Each path below is one point turned by a fixed rotation once a step. After each direction that follows a path, write how fast that rotation turns it, in deg/step (0 if it stays still).
Each turn is a multiple of 5 degrees from 10 to 175, or 0.
Each row of a path follows its step; steps can be skipped.
path 1
step 1: -.20 .06 -.12 .00 .25 .07 -.38 -.16 -.30 .05 -.07 .01 -.05 -.05 .10 -.02 .11 -.29 -.10 -.08 -.29 -.11 .14 .15 -.19 -.22 -.09 .11 .01 -.02 .02 -.11 -.41 -.16 -.37 .06 .28 .18 .11 -.37 -.04 .24 .16 .50 -.07 -.09 -.37 -.16 .31 .05 -.17 -.25 -.07 -.26 .49 -.11 -.21 -.02 -.29 .05 .08 .32 .02 -.20 -.17 .23 .41 -.03 -.05 -.27 .19 .11 -.23 -.14
step 2: .38 -.03 -.16 -.08 -.18 .08 .04 .00 -.10 .02 -.02 -.39 -.35 .01 .24 -.25 .19 -.05 .03 -.20 .04 -.28 -.38 .11 .34 .11 -.24 -.13 -.06 .41 -.30 -.22 -.21 .05 .54 -.21 .08 .03 .02 .23 .07 -.02 .31 -.15 .24 .38 -.39 .02 -.15 .06 .06 .19 -.43 .16 -.01 -.02 -.04 -.11 -.14 -.34 .08 -.27 -.16 .08 -.15 -.27 -.23 -.09 -.17 .00 .26 -.03 -.04 .01
step 3: -.44 -.10 -.06 -.05 .37 .40 .12 -.14 .03 .15 -.13 .18 -.17 .32 .22 .23 -.16 -.10 .29 -.22 .02 -.13 -.15 .14 .25 .59 -.17 -.10 -.19 -.06 -.26 .19 .07 -.06 -.46 -.04 -.08 -.08 .08 -.23 -.30 .00 .18 .09 -.01 -.14 .16 -.13 .13 -.27 .26 -.15 -.03 -.11 .45 .15 -.14 -.27 .31 .25 .17 .02 .01 .06 .03 .10 .28 .28 -.28 .11 .03 .01 .06 .15
step 5: -.02 -.32 -.63 .05 .20 -.13 .62 -.33 -.04 -.10 -.13 -.29 -.08 .04 .21 -.14 -.26 -.03 .35 -.23 .08 -.10 .05 .41 -.16 .10 -.04 -.50 -.35 -.27 -.40 -.17 -.13 .01 .10 .10 -.20 -.09 -.04 -.03 .18 .02 -.30 -.05 -.14 .08 -.25 -.03 .00 .03 -.09 .18 .01 -.22 .05 -.15 -.05 -.08 .11 .03 .30 -.14 .03 -.03 .10 .17 -.14 -.06 .07 .14 -.10 -.15 -.19 .31
step 6: -.02 .38 .07 .01 .29 .38 -.04 -.03 -.12 -.07 .31 -.17 .20 .05 .01 .12 .20 .01 -.07 -.37 -.23 .49 .02 .05 .27 .38 -.09 .17 -.17 -.06 .08 .02 .13 -.18 -.22 .35 .11 .13 .12 .12 -.03 .23 .29 -.14 -.09 .10 .19 -.30 -.07 .43 .00 -.28 .29 -.27 .14 .18 .19 -.13 .27 -.05 -.10 -.12 -.19 -.15 -.07 -.38 -.28 .02 .08 -.39 .07 .29 -.17 .09
step 8: -.06 .19 -.10 -.06 .21 .10 .42 .02 -.13 .00 .38 -.08 -.13 .18 .10 .24 -.04 .19 .08 .27 .21 .29 .35 .22 .20 -.05 .27 .37 .29 -.21 -.34 .00 .13 -.12 .31 .31 -.11 -.12 .12 .17 -.39 .25 -.21 -.12 -.11 .06 -.29 .01 -.19 .19 -.13 -.02 .05 .18 .46 .13 -.19 .16 .22 -.23 .23 -.24 -.06 -.42 .27 -.01 .17 .10 .10 -.01 .03 -.08 .03 .23
step 13: .08 -.14 .22 -.27 -.35 -.32 -.13 .05 -.20 -.06 .15 -.19 .04 -.02 .22 -.25 .13 .07 -.06 .07 .00 .17 .15 .26 -.01 -.28 .34 .05 -.14 -.30 -.35 -.13 -.17 .19 -.11 .33 -.01 -.25 .14 -.22 .38 .32 .13 .04 .23 .04 .07 -.43 .44 .00 -.28 .15 -.28 .08 -.12 .09 -.25 .06 -.14 -.14 .04 -.41 .25 .08 -.23 -.30 .16 -.10 .09 .04 .31 -.10 .25 .07
step 18: -.22 -.02 -.07 -.32 .20 .13 .05 -.06 -.05 -.08 -.43 .20 -.38 -.14 -.05 -.20 -.01 .01 .25 -.18 .05 -.06 -.10 .10 .18 .22 -.35 -.21 .18 .14 .05 .13 .11 .59 -.02 .14 .23 .07 .18 .29 .17 -.01 .19 -.10 .07 .07 .05 -.09 .10 -.06 -.32 .21 -.15 -.01 -.28 -.09 .37 -.24 .14 -.05 .04 -.31 .45 .17 -.09 -.25 -.27 -.08 .35 .00 .26 .25 -.40 .14
Directions:
-.02 -.08 .03 .01 -.02 .03 -.04 .13 .20 -.01 .07 .02 .04 .03 -.04 -.07 .06 -.04 .06 -.01 .01 -.01 -.03 .02 -.08 .02 -.07 .00 .03 .02 -.05 -.01 -.06 -.06 .05 .03 .06 .00 -.04 -.03 -.05 .00 -.05 -.01 .06 .00 -.04 -.04 -.07 .05 .02 -.02 -.04 -.03 -.02 .04 .04 .04 .07 -.09 .02 -.01 -.01 -.07 .02 -.05 .06 -.01 .08 -.05 -.02 .13 .06 .01
170
.06 .00 .02 -.04 -.02 .02 -.08 .07 .09 -.06 .02 .00 .05 -.04 .09 .04 .02 .03 .04 -.01 -.04 -.01 .07 -.05 .13 .02 -.05 -.06 -.01 .00 .04 .02 .08 -.08 -.04 -.02 -.06 .03 -.02 .02 -.03 .06 .00 .00 .00 .07 -.03 .01 -.11 -.01 .01 -.01 -.06 .09 .07 -.10 .02 .01 .01 .13 .06 .06 .06 .04 -.01 -.06 .02 -.09 -.10 .02 .00 .01 .03 .07
85
-.07 -.05 .03 -.03 -.01 .00 .06 -.03 .10 .03 -.01 -.04 -.05 -.03 .12 .10 -.03 .02 -.05 .05 -.06 -.02 -.01 -.04 .04 .09 -.07 .04 .04 .00 .05 -.11 .00 .06 -.02 -.08 .05 .10 -.07 .05 .12 -.02 -.05 -.04 .08 .00 .00 -.13 -.01 .04 .01 -.03 .06 .06 .01 .05 .00 -.03 .00 .02 -.04 -.05 -.03 -.06 -.01 .03 -.01 .05 -.04 .04 .03 .03 -.01 -.08
90
.00 -.04 -.09 -.06 -.05 .02 -.07 .06 -.02 .07 -.06 .09 .02 .03 .03 -.04 -.08 .00 -.02 .12 .04 .01 .00 -.04 -.04 -.07 .04 .04 -.02 .05 .04 .07 .01 -.06 .01 -.04 .06 .10 -.05 .10 .01 -.04 -.04 -.03 .03 -.04 .02 .04 .09 -.12 -.04 -.02 .04 -.01 -.04 -.01 .04 .04 .03 .09 -.05 -.06 -.05 -.04 -.06 -.05 -.03 -.07 .03 .02 .00 .06 .03 .08
10
.07 -.08 -.04 -.05 -.01 -.06 .02 .05 .03 -.03 -.01 -.05 .01 .08 -.06 -.03 .00 -.06 -.02 .09 .00 .08 .17 .06 -.02 .01 .00 -.03 -.05 -.03 .07 -.01 .05 -.02 .01 .07 .04 .01 .00 -.02 .08 .01 .07 -.04 -.05 .00 -.04 .00 .07 .03 .01 -.06 .02 .01 .06 .02 .00 .01 .07 -.07 -.04 .02 .08 .00 -.01 .00 -.05 -.07 -.09 -.11 .08 -.01 -.05 -.12
55
.03 .09 .07 -.05 .02 .02 .02 -.02 .02 -.04 .02 .02 .03 .03 -.05 .00 -.05 .03 -.03 -.01 -.08 -.07 .08 .09 .02 -.02 .18 .01 .02 .01 -.01 .05 -.05 -.04 -.02 -.01 .01 -.05 .01 .00 .05 .00 -.08 -.05 -.06 .01 .05 -.06 -.09 -.01 .01 .09 -.02 -.05 -.05 -.01 -.02 .02 .02 -.01 -.05 -.06 .03 -.11 .00 .03 -.06 -.03 -.11 .06 -.09 .11 .04 -.06
20
path 2
step 0: .03 -.05 .14 .05 .13 .54 -.13 -.45 .14 -.29 .28 .08 -.09 -.07 -.22 -.20 -.30 .00 .28 .05 -.19 -.16 -.39 -.02 -.62 -.09 .22 -.10 -.09 .23 .27 -.15 -.15 -.15 .06 .32 .09 -.25 -.21 .04 -.14 .01 -.15 -.23 -.34 -.08 .01 .27 -.36 -.08 -.16 .16 -.09 -.13 -.01 -.13 .18 .00 -.15 -.06 -.24 .03 .17 -.22 .13 .19 -.02 .28 -.09 -.40 -.13 -.25 -.18 .04
step 1: -.02 -.20 -.24 .06 .15 .29 .26 .13 .02 .15 .28 .07 -.56 -.11 -.14 .30 .11 .28 .04 .14 -.34 .14 -.32 .42 .21 -.18 -.06 -.32 -.08 .01 -.09 -.35 -.14 -.19 -.27 .21 .01 .09 .18 -.05 -.04 -.12 .06 -.26 .45 .00 -.11 -.26 .09 .02 -.22 .24 -.08 -.06 .04 .30 -.02 -.10 -.14 -.11 .04 -.17 .31 .13 -.07 -.25 -.18 -.36 -.37 -.06 -.03 -.26 -.14 .21
step 5: -.09 .18 .02 -.08 -.07 .10 .04 .11 -.04 .42 -.02 .46 .15 .03 .03 -.26 -.23 .12 .43 .10 .32 -.37 .03 -.10 -.19 .25 .00 -.14 .21 -.31 -.12 -.36 -.15 .09 .16 .31 -.07 .01 .23 -.23 .01 -.22 -.36 .05 -.04 -.52 -.11 .09 .09 .04 .14 .45 .38 -.17 -.08 -.24 .46 -.05 .06 .29 -.24 .24 .06 -.01 -.08 -.03 .02 .12 .01 .20 -.01 -.13 -.09 .14
step 6: -.22 .45 -.12 -.15 -.12 .08 -.25 -.09 .24 .29 .11 -.46 -.22 .21 -.30 -.01 -.43 -.15 .18 -.16 -.24 -.14 -.31 .46 .11 .05 .27 -.25 .22 .24 -.13 -.04 -.18 .19 -.21 .02 -.09 -.18 -.04 -.27 -.10 .03 .10 -.11 -.18 -.22 .26 .05 .12 -.03 .02 .03 -.25 -.09 -.25 -.25 -.14 -.03 -.18 -.29 -.23 .01 .42 -.27 -.16 .25 .14 -.29 .15 .12 -.21 -.09 .02 .03
step 12: .09 .07 .07 -.13 .51 -.06 -.04 .03 -.01 .03 .08 -.04 .35 .10 .01 -.14 -.02 .12 -.18 -.01 -.10 -.16 .06 .24 -.01 .01 .22 .06 -.09 .07 .13 -.07 -.27 .24 .09 .12 -.43 -.25 .10 -.34 -.23 -.03 .56 .21 -.43 -.14 .44 .10 -.03 .00 .09 -.06 -.31 -.41 -.56 -.11 -.07 .19 .06 .09 -.03 .17 -.06 .09 -.28 .21 .10 .33 .16 -.04 .41 .16 .10 -.12
step 13: -.14 -.12 -.25 -.23 .11 .00 -.05 -.04 .02 -.50 .00 -.09 -.51 -.06 -.18 .03 .04 .01 .36 .41 .22 -.08 .11 -.02 -.55 .20 .26 -.52 .11 .18 .33 -.07 -.21 .23 .10 -.01 -.33 -.23 .12 -.03 -.26 -.16 -.17 -.11 -.11 .33 -.08 .06 -.25 -.24 .17 .02 -.16 -.08 -.06 .19 .19 .01 .28 .02 -.02 .23 .05 .02 .17 -.05 -.39 .04 .08 -.30 -.12 -.21 .01 .14
step 14: -.18 -.02 -.13 .25 .13 .24 .41 -.23 -.22 .08 -.19 -.10 -.14 -.25 -.25 .23 -.19 -.23 -.16 .11 -.08 .09 .01 .26 .09 -.06 .00 -.52 -.20 -.22 -.17 -.05 -.03 .14 -.27 -.29 -.29 .01 .37 -.03 .28 -.17 -.09 -.21 .53 -.03 .40 .04 -.08 .12 -.10 -.09 -.13 -.06 -.09 -.01 .11 .07 -.26 .10 .22 .00 -.17 -.18 .28 -.32 -.06 -.31 -.29 .12 .09 -.21 -.19 -.39
step 15: -.20 .05 .24 -.37 -.35 -.07 -.11 .05 -.12 -.06 .19 .12 -.06 -.30 .36 -.50 .27 .09 -.31 .07 -.12 -.20 -.26 .13 -.08 -.35 -.08 -.02 .03 -.13 .20 .19 .37 .10 .05 -.06 .01 -.31 .17 -.14 -.18 -.05 .20 .08 .20 .05 .08 .29 -.03 .11 .24 -.08 .35 .12 -.22 -.10 .22 .11 -.13 -.10 .19 .13 -.09 -.30 .28 -.27 .43 -.20 -.28 .00 .22 .46 -.01 .01
Directions:
.01 -.10 .02 .01 -.02 .05 .03 -.08 .05 .02 .10 .06 -.06 .02 .06 -.02 -.05 .04 -.03 .12 -.01 -.04 .02 .00 -.04 .01 -.02 .00 .01 -.11 .02 -.07 -.08 -.05 -.01 .00 -.04 .01 -.04 -.04 .03 -.02 .05 -.05 -.01 .01 .06 .11 .03 -.03 -.01 -.12 -.06 .01 .01 .12 .01 -.04 .03 -.04 -.03 .02 -.07 .04 .05 -.02 .07 -.07 -.09 -.08 .03 .03 .06 -.06
25
-.01 .02 -.06 -.04 .01 .00 .01 -.02 .04 .02 -.06 .05 -.11 .02 .04 -.06 .03 .08 -.14 .00 .07 .01 -.06 .00 .05 -.07 .00 .10 .01 -.01 .05 -.01 .04 .01 -.04 .03 -.04 -.01 -.01 .05 .00 -.03 .01 .01 .06 .03 -.04 -.01 -.05 -.01 -.03 .00 .02 .13 .07 -.08 -.03 -.08 -.07 -.07 .02 -.01 -.03 .06 .04 -.06 -.04 .08 -.03 .07 -.04 .02 -.02 -.15
55
.07 .07 .07 -.03 .02 -.03 .01 -.02 .00 -.08 .04 -.07 .00 -.03 .07 .01 .05 -.08 -.06 -.05 .02 .03 .03 -.04 .05 .01 .07 .03 -.01 .08 .03 -.08 -.07 -.02 -.08 .03 .04 -.10 -.01 -.01 -.01 -.04 .03 .04 .07 -.11 .07 .05 .01 -.01 -.18 .01 .04 -.07 .03 -.03 .10 -.08 -.03 -.03 -.02 .02 -.01 .02 .07 .03 .00 -.09 .07 -.02 .02 .04 -.01 .01
125
.08 .04 .05 .07 .01 -.03 -.05 .02 -.01 .03 -.01 .03 -.03 -.03 .08 -.03 -.05 .09 .06 -.03 .03 -.14 .07 .09 .10 -.04 -.03 -.01 .05 -.06 .00 -.05 .04 -.06 -.02 -.04 -.03 -.05 .10 .01 -.01 .01 .13 .08 .01 -.02 .01 -.04 .07 .10 .03 -.03 .07 -.01 .04 -.05 .04 .01 .03 .07 .01 -.01 .04 .02 .03 .00 .01 .05 -.06 .03 .09 .02 -.04 .06
110
-.04 -.02 -.02 -.04 -.03 .06 .07 .02 -.06 .01 .00 -.09 .02 -.02 -.03 -.07 .01 -.10 -.03 -.01 .09 -.05 -.02 -.04 -.06 -.05 -.04 .03 .08 -.04 .02 .07 -.03 -.11 .04 .00 -.01 -.05 -.01 .08 .11 -.07 .09 .07 .06 .06 -.04 -.06 -.06 -.01 -.04 -.05 .01 -.03 -.06 .10 .04 -.01 .00 .09 .02 -.05 .03 -.01 -.01 .06 .03 -.05 -.05 .12 -.07 .03 .02 .01
60
